In the rows, zero is written as 128.
The same turns and mirrors carry the whole set onto itself and the rows of a family onto each other. Which other rows belong to the same family as each row named below? List them in the order they appear above.
These 32 rows form 4 families of 8 rows each.
k45: [151 101 115 144 127 170 136 121 164 129 133 138 139 141 124 128  89 148
 175 143 128 148 109 137 117 136 137 132 105 114 137  64 124 122 137 151
 100 129  83]
k443: [150 126 123 141 141 164 157 135 124  97  91 186 117 102 132 133 170 161
 155 165 133 140  89 118 121 132 141 138 139 158 152 150 139 130 126 129
 105 100 118]
k242: [130 122  54 124 147 107 128 142 139 153 138 125 105  75 139 117 124 152
 142 117 112 130 142 141 154 123 131 110 140 125 117 145 149  98 137 123
 108 140 133]
k795: [137  94 130 137 144 149 154 134 132 107  82 167 108 121 126 144 144 173
 144 159 106 134  78 123 137 150 143 161 122 160 158 150 131 127 122 107
 120 102 118]
k916: [115 113 171 120  98 157 146 133  94 109 110 134 155 152 126 136 123  88
 153 112 133 139  96 113  72 162 151 161 123 157 139 110 113 167 105 137
 150  88 142]
k705: [119 150 131 117 107 116 120 114 125 140 171  80 144 146 116 116  90  75
 142 111 121 119 155 141 129 137 129 131 126 118  93  79 107 120 115 153
 148 125 162]
k954: [104 127 137 106 111 100 101 115 144 142 162  73 149 147 123 125  84  82
 134  96 120 112 156 124 132 142 129 112 120 119  97  98 113 133 110 142
 141 145 143]
k194: [111 116 142 121 112 110 142 117 145 130 132 120 125  92 136  60 106 123
 154 146 117 146  92 114 109 174 114 118 122 159 113 144 103 107 136 163
 150  77 144]
k680: [125 116 146 132 124 100 139  97 137 145 149 120 140  78 148  76 123 134
 148 152  90 152  95  98 121 156 123 126 142 158  94 125 110 122 132 144
 144  79 138]
k75: [123 129 178 112  96 166 171 108 118 109 128 130 161 168 118 132 113 111
 131 134 138 137  90 108  72 155 148 145 124 157 119 117 111 161 127 144
 114  86 145]
k342: [109 155 133 117 122 101 146 130 101 120 114 108 126 116 135 132 155  75
 120 119 127 119 138 111 129 141 140 141 164 153 117 189 122 128 103 109
 143 110 182]
k900: [128 135 106 119 126 164 120 157 134  91 101 134 131 171 108 183 130 110
 137 107 162  97 150 148 133 122 145 121 120 120 157 129 134 136 104 123
 106 157 123]
k498: [125 151 119 127 104  96 141 144 100  99  97 105 131 110 145 136 155  90
 118 132 133 142 130 134 139 161 144 125 170 143 113 176 115 126 137 129
 155 134 183]
k743: [137 111 117 143 141 158 164 140 140 107  73 162 124 107 154 140 156 153
 149 154 135 148  93 105 117 139 147 140 139 147 163 170 134 130 124 105
  99 118 107]
k225: [143 127  76 144 167 111 131 134 159 134 128 108 107 104 133 115 143 149
 140 148 113 124 163 139 166 131 129 113 141 115 102 138 142  99 117 143
 115 146 111]
k619: [157 133 114 120 138 158 124 148 124 118 110 131 139 160 114 196 142 118
 133 116 138 101 150 127 146 103 164 127 140 124 136 109 148 157 103 102
 102 158 120]
k471: [116 129 136 146 132 119 132 108 158 166 130 114 132  96 135  67 104 131
 168 144 102 145  90 115 112 179 123 139 143 133  95 138 103 118 142 143
 140  92 146]
k924: [111 157 140 106 113  77 142 143  92  98 101 116 148 113 133 136 156 107
 129 130 143 126 142 120 140 154 146 122 170 143 128 177 136 128 115 134
 151 123 170]
k720: [144  89 122 140 139 191 120 108 174 143 149 140 121 139 122 122  93 142
 154 128 112 121 104 123 111 125 125 126  95 128 121  72 110 137 123 139
  99 121  92]
k335: [127 146 149 106 115 105 127 156 113 110 106 113 124 111 135 126 170 105
 111 134 146 125 127 131 126 143 174 130 158 144 117 184 117 126 102 121
 141 122 190]
k408: [110 130 133 112 103 144 126 131 139 133 187  73 152 147 131 111  94  70
 151  88 128 136 146 135 138 142 132  99 126 112 115 103 111 131 112 139
 122 144 143]
k389: [113 123 184 100  83 153 132 121 112 105 124 152 158 151 122 141 113  90
 144 112 138 126  86 104  82 147 140 136 122 159 142 109 110 164 122 125
 135  93 149]
k481: [144 148  76 138 143 119 140 124 167 139 139 108 111 101 137 123 122 143
 139 154 122 131 148 136 174 114 122 113 142 106 118 136 131  83 135 119
  99 152 128]
k264: [128 107 127 133 137 178 138 106 164 152 149 134 134 142 120 124  91 139
 174 128 118 125 112 114 102 114 130 146 100 126 144  72 124 125 104 128
  90 106  85]
k40: [140 149 122 122 135 167 125 162 123  92  95 115 147 159 110 185 117 107
 136 109 148 122 156 139 130 109 136 135 120 101 130 126 138 144  96 103
 101 149 139]
k250: [138 100 109 135 135 159 141 103 155 137 137 136 141 141 117 128  72 133
 177 128 112 121 119 113 131 133 107 114 102 136 131  65 131 139 136 145
 109 114  74]
k391: [127 151 127 102 106 124 116 125 138 137 163  83 153 128 126 109 102  67
 143 105 145 114 168 118 117 125 130  87 136 125  90 102 120 136 114 161
 127 136 146]
k397: [150 122 112 147 142 128 155 118 127 113  66 170 111 113 128 150 145 154
 145 173 131 134  96 111 106 136 146 172 142 152 143 148 132 119 129 117
 119  98 125]
k682: [131 124 196 121  99 159 133 122 128  90 111 122 155 175 109 135 116  88
 145 143 142 116  99 101  97 152 146 134 124 159 132 110 105 161 101 139
 144  96 126]
k447: [117 111 130 140 106 106 161  88 143 155 149 131 120  95 154  73 130 120
 160 156 107 143  87 107 118 168 131 132 148 163 124 120 109 108 142 155
 142  91 129]
k654: [143 121 113 115 114 154 148 145 107  83 118 129 138 160 125 195 135  96
 125 117 156 119 153 135 130  97 153 137 127 134 159 115 138 130  98 112
 105 147 120]
k944: [135 124  71 147 149 103 116 141 147 139 118 114 107  93 145 124 129 117
 166 128 117 132 158 143 175 120 129 128 140 111 131 132 132  92 119 110
 126 154 118]

The rest of the family of k900: k443, k954, k680, k225, k924, k720, k389
The rest of the family of k75: k45, k342, k471, k408, k397, k654, k944
The rest of the family of k40: k916, k705, k498, k743, k481, k264, k447

The same turns and mirrors carry the whole set onto itself and the rows of a family onto each other. Which other rows belong to the same family as each row named below? List them in the order they appear above.
These 32 rows form 4 families of 8 rows each.
k327: [115 110  92 132 120  90 159 137 145 132 162  80 149]
k364: [166 109 128 142 162  71 125 127  84 128 136 130 128]
k663: [163 116 151 191 148  54 178 128 142 157 177 116 130]
k760: [130 124 161 187 173  93 115 151 152 145 168 112 175]
k88: [160 142 126 168 147  73 195 114 162 117 164 149 177]
k536: [140 139 117 167 153  89 185 121 168 103 191 159 145]
k889: [133 140 164 185 159 106 103 151 135 141 165 133 171]
k885: [148 155 137 123 167  87 132 137 101  99 143 158 123]
k312: [150 104 117 188 169  61 173 133 160 138 193 130 132]
k84: [125 119 169 165 172 104 126 149 147 162 129 120 164]
k310: [123  98  97 111 117 103 153 143 146 127 152 101 148]
k22: [184 120 152 128 146  62 150 145 106 121 139 108 141]
k628: [136 123 156 139 133 130 148 160 149 133 125 147 179]
k104: [ 97 100 129 132 101  82 142 134 121 126 151 103 133]
k218: [112 100 111 126 109 102 156 140 128 118 190 106 125]
k109: [139 153 127 165 132  85 212 136 151 126 168 148 129]
k27: [180 132 148 149 144  63 134 140 103 111 165 113 106]
k943: [ 86 152 119 139 137  82 136 129 164 114 159  95 134]
k185: [ 83 140 130 137 160  88 119 119 158 128 156 102 133]
k149: [168 162 142 133 161  94 154 111  95 102 169 124 129]
k910: [139 104 127 164 136 141 132 146 156 132 143 144 168]
k778: [ 84 129 131 144 148  95 136 112 135 121 196 101 119]
k919: [ 74 141 136 118 144  93 152 126 119 135 162 107 131]
k70: [158 168 168 128 164  74 143 116 116 100 138 126 143]
k33: [156 126 143 154 136 130 139 170 125 139 170 141 188]
k754: [149 136 139 181 166  41 173 151 168 138 172 135 152]
k901: [151 129 134 148 134 131 154 164 151 117 169 142 194]
k390: [138 129 138 202 145  57 185 119 148 149 162 123 122]
k687: [116 129 140 165 184 124 122 162 156 152 155 133 154]
k258: [162  91 133 135 146  71 150 136  87 126 143 122 119]
k462: [128 158 151 129 171  86 144 116 107  96 147 149 114]
k347: [148 166 148 161 136  90 198 125 151 111 179 157 140]

The rest of the family of k185: k663, k760, k310, k901, k258, k462, k347
The rest of the family of k536: k312, k84, k22, k628, k218, k778, k70
The rest of the family of k88: k104, k27, k149, k910, k919, k754, k687

The same turns and mirrors carry the whole set onto itself and the rows of a family onto each other. Which other rows belong to the same family as each row named below? List them in the order they appear above.
These 20 rows form 5 families of 4 rows each.
k792: [126 125 137 153 140 148 166 126 188 111  94 158 129 171]
k180: [142 110 109  76 137 180 162 108 176 117 136 106 123 133]
k852: [120 110  78 100 109 177 168 117 176 126 135 116 132  91]
k850: [161 151 166 130 146 137 170 125 156 143 160 122  99  92]
k78: [133 154 143 134 117 145 169 115 172 146 168 151 132  75]
k37: [118  96 129 123 128 201 174 104 150 132 130 104 128 121]
k51: [133 128 159  99 154 145 162 107 139 130 154 153 120  71]
k402: [135 106  93  95 130 197 181 117 172 134 133 118  97 109]
k284: [113 151 117 172 139 138 185 100 171 118 127 147 140 169]
k151: [119 112 105 154 137 126 166  96 168 136 101 133 129 171]
k939: [131 165 104 140 157 106 174 118 124  79 124 156 122 106]
k981: [102 121 121 166 153 145 166  89 190 124 104 163 118 157]
k381: [122 143 138 154 135 127 197  98 168 155  95 170 110 148]
k925: [124 155  85 120 151 150 200 115 137  83  85 159 108 113]
k836: [120 131  76 126 163  99 180 123 140 101 115 150 101 105]
k738: [160 153 160 107 132 137 162 105 166 155 165 148 130 125]
k694: [157 116  93 102 121 172 174 128 142 116 130  95 106 108]
k207: [140 129 112 132 165 125 165 153 149  78  92 159  99 100]
k487: [152 155 155 116 141 162 176 116 177 143 167 163 106  86]
k790: [117 136  99 152 175 130 168 117 147  78 103 159  96  93]

The rest of the family of k790: k402, k981, k487
The rest of the family of k939: k151, k738, k694
The rest of the family of k180: k850, k284, k836
The rest of the family of k78: k792, k852, k207

The same turns and mirrors carry the whole set onto itself and the rows of a family onto each other. Which other rows belong to the same family as each row named below? List them in the order they appear above.
These 40 rows form 5 families of 8 rows each.
k664: [137 165 141 118 158 103 134 132 146  98 135]
k990: [124 131 105 129 126 102 156  98 165 172 146]
k455: [113 120 133 136 100 130 160 142  80 157 129]
k480: [155 103 136 152 121 147 124 118 103 170 132]
k305: [120 164 104 121 166 115 140 119 139 109  96]
k137: [152 126 159 117 157 109 108 124 104 159 108]
k804: [ 80 152  94 117 126 119 125 114 167 143 118]
k315: [113 151 119 114 131 110 109 103 170 161 152]
k534: [100 131 148 177 106 101 161 141 121 132 134]
k436: [141  94 138 131 152 153 128 147 100 128 110]
k798: [ 79 127  92 130 123 123 129 108 168 127 120]
k490: [101 104 149 118  97 169 126 127 121 155 122]
k465: [123 133 132  91 173 120 115 133 115 141  98]
k561: [113 161 110 135 174 141 151 113 141 114  99]
k431: [136 122 166 122 127 127  91 140 114 150  95]
k165: [126 151 105 137 133 119 190 125 162 134 123]
k316: [117 169 114 126 142 124 101 116 170 127 138]
k614: [130 110 121 142 115 124 154 138  76 165 127]
k646: [ 97 144 123 153 127 120 152 120 157  91 107]
k873: [107 127 122  78 125 135 108 115 155 145 138]
k138: [119 145  95 162 140 107 140  94 160 157 110]
k633: [ 95 125 170 113 103 111 112 156 130 152 131]
k429: [134 134 134 180 134 108 150 100 110 172 121]
k661: [ 80 126 136  81 119 120 110 131 138 142 114]
k592: [133 133 149 174 121 114 173 139 140 116 145]
k142: [117 119 166 123 119 130  90 154 123 155 104]
k119: [157 109 148 112 142 151 125 142  99 135 111]
k61: [108 107 154 154 118 157 134 163 111 124 132]
k732: [133 141 134  87 170 136 127 142 134 116 126]
k283: [129 168 119 125 146 118 107 116 163 104 131]
k882: [142 128 131 172 122 122 155  98 145 172 147]
k499: [142 100 140 146 118 158 121 100 105 159 118]
k725: [148 119 134 137 144 105 146 119  83 173 127]
k627: [111 104 142 107  97 155 116 147 127 159 134]
k392: [111 144 100 160 158 135 134  98 160 156 112]
k573: [124 119 162 148  96 148 143 156 108 129 140]
k775: [131 155 136 133 144 105 185 140 145 115 134]
k406: [130 136  94 138 127 112 181 115 166 145 127]
k252: [ 95 127 156 128  93 111 156 150 105 149 142]
k541: [ 99 166 123 159 130 109 161 133 156 109 108]

The rest of the family of k316: k455, k431, k165, k614, k142, k283, k406
The rest of the family of k436: k798, k490, k561, k646, k61, k499, k392
The rest of the family of k541: k480, k305, k804, k138, k119, k627, k573

The same turns and mirrors carry the whole set onto itself and the rows of a family onto each other. Which other rows belong to the same family as each row named below? List them in the order they appear above.
These 36 rows form 12 families of 3 rows each.
k319: [169 159 143 123 132 149 157  88 125 126 139 127 111 125 169 152 109 150
 156 139  95 136 100 150 135 123 126 128]
k259: [115 116 145 111 131 138 145 126 128 111 147 110 198 174 166 126 134 153
 112 161 124 104 109 157 135 109 156 182]
k988: [108  86 156 104 120 164 155 130 150 111 106 108 203 175 165 101 127 148
 114 129 107 103  89 122 150 143 110 161]
k810: [140 104 109 117  90 138 136 115  95  86 117 145 118 101 140  73 131 106
 108 104 143  91 101 156 140 154  84 138]
k302: [127 118 144  91  90 152 176 126 151  98 130  83 197 159 145 116 114 133
  84 152 119 103  87 166 128 112 150 133]
k947: [170 137 129 125 149 164 145  96 116  82 150  92 113 147 145 148  95 130
 125 134 102 152 122 159 133  83 126 145]
k56: [125 107 159  91 119 174 156 140 125 117 117 117 187 174 123  88 116 156
 105 185 130 119 129 143 156 142 133 130]
k48: [169 123 107  88  89 114 133 132  74  92 113 123 136 148 130  80  83 115
  71 108 126  96 109 143 129 108  63 148]
k287: [130  75 100 115 119 179 132 121 116  94 118 148 140 124 159  86 102 102
 106 100 109  93 100 120 149 139  55 153]
k226: [139 103 148  62 105 170 166 131 107 143 123  88 184 143 123  93 138 148
 100 149 106 116 114 185 134 117 146 154]
k701: [122 117 152  69 107 152 156 111 123 149 118  89 218 163 139  73 115 145
  89 140 112 106 105 146 121 133 108 157]
k866: [178 132 161 117 136 138 138 112 131 124 156 122 125 142 198 110  82 161
 124 136  64 126 135 123 133 132 147 143]
k846: [137  96  82  97 105 141 137 121  93 112 125 139 143 120 158  59 100 127
  90 123 126  83 103 157 139 139  47 117]
k867: [164 171 159 104 135 140 149  90  91 101 116 112 113 129 154 125  89 152
  98 121 117 145 129 111 129  79 122 146]
k515: [139 136 187  51  88 139 142 130 108 117 118  82 185 153 144  92 122 138
  93 159 114 101 114 145 131 111 114 138]
k141: [177 117  81 122 124 136 158 115  98 128 128 129 121 120 145  78 100 116
 113  99 138 103  80 165 135 149  64 130]
k186: [145 114 140 137 152 177 137 113 115  89 120 135 132 154 177 155 120 136
 142 117  98 131 140 109 155 122 117 159]
k150: [115 123 155  86 115 134 167 122 138 134 123  97 198 173 174 101 125 175
 109 166 113 104 107 143 140 134 127 118]
k942: [137  88 100 115  95 152 133 128 105  91 113 172 143 141 114  70  74 142
  84 141 127 112 108 157 156 134  71 139]
k679: [153 105 159  92 137 132 160 126 154 147 110  74 192 137 160  73 124 163
 119 135  94  79 110 142 123 110 114 154]
k858: [164  89  77  89  83 139 147 123  88 115 126 145 133 136 113  96  86 129
  80 106  91 111 102 184 134 105  94 160]
k300: [123 117 146  87 103 139 177 118 158 125 133  94 171 173 139  88 128 127
 104 148 113 100  86 108 131 148 141 122]
k576: [115  79  92 104 121 144 133 110 119 116 155 134 170 128 148  62  93 114
  77 127 128  88  78 154 132 109  81 175]
k762: [186 128 140 139 143 116 150 111 121 112 115 123 131 118 180 137 112 158
 132 104  96 101 159 132 131  88 127 156]
k331: [156 123  81  96  96 160 122 107  75 110 121 153 135 115 134  93  86 105
  93 107 104  94 124 148 117 126  61 152]
k387: [175 102  91 102 106 139 135 134 122 114 114 130 135 101 148  80  99 120
 111 114  86  48 116 143 114 111  73 147]
k801: [145 125 103 126 157 172 125 101  97  98 170 144 113 120 164 137 107 109
 120 141 114 114 138 133 131  90 124 167]
k774: [160 110 141  95 112 141 157 158 124 134 130 104 180 147 180  54 113 146
  93 136 110  74 115 140 127 173 143 140]
k611: [165 123 129 107 137 155 179  90  99 132 139 127 123 125 145 138  98 145
  90 110 103 157 143 143 141  80 155 147]
k163: [150 110 153  89  91 119 176 128 140 148 140 104 195 160 168 107 128 129
 115 142 119  96  88 165 143 155 119 117]
k580: [179 116 109 128 121 140 119 129  94 103 125 143 111 106 174  55  83 156
 110 106  99  99 106 159 128 153  92 163]
k558: [159 147 117 130 153 143 139  96  94 103 136 135 103 141 180 144 101 161
 137 137 102 138 146 133 143 106 107 124]
k745: [154  90  99 113 100 148 146 113 100  81 136 115 142 105 140  81  96  98
  75 102 142 109  99 189 138 109  74 140]
k257: [163 124 154 131 141 119 133  85 121  95 145 116 102 162 152 131 113 142
 150 122  95 158 120 135 148 120 113 149]
k328: [158 153 150 123 135 137 145  85  95 119 126 128 151 153 167 157 105 155
 118 117 104 149 160 131 131 102 136 161]
k85: [152 117 146 129 144 164 147  96 112 104 138 157 119 140 142 123  78 148
 107 149 117 160 156 119 166 106 119 127]

The rest of the family of k679: k762, k387
The rest of the family of k328: k701, k331
The rest of the family of k774: k866, k580
The rest of the family of k226: k858, k611
The rest of the family of k163: k319, k141
The rest of the family of k257: k810, k300
The rest of the family of k302: k947, k745
The rest of the family of k186: k988, k287

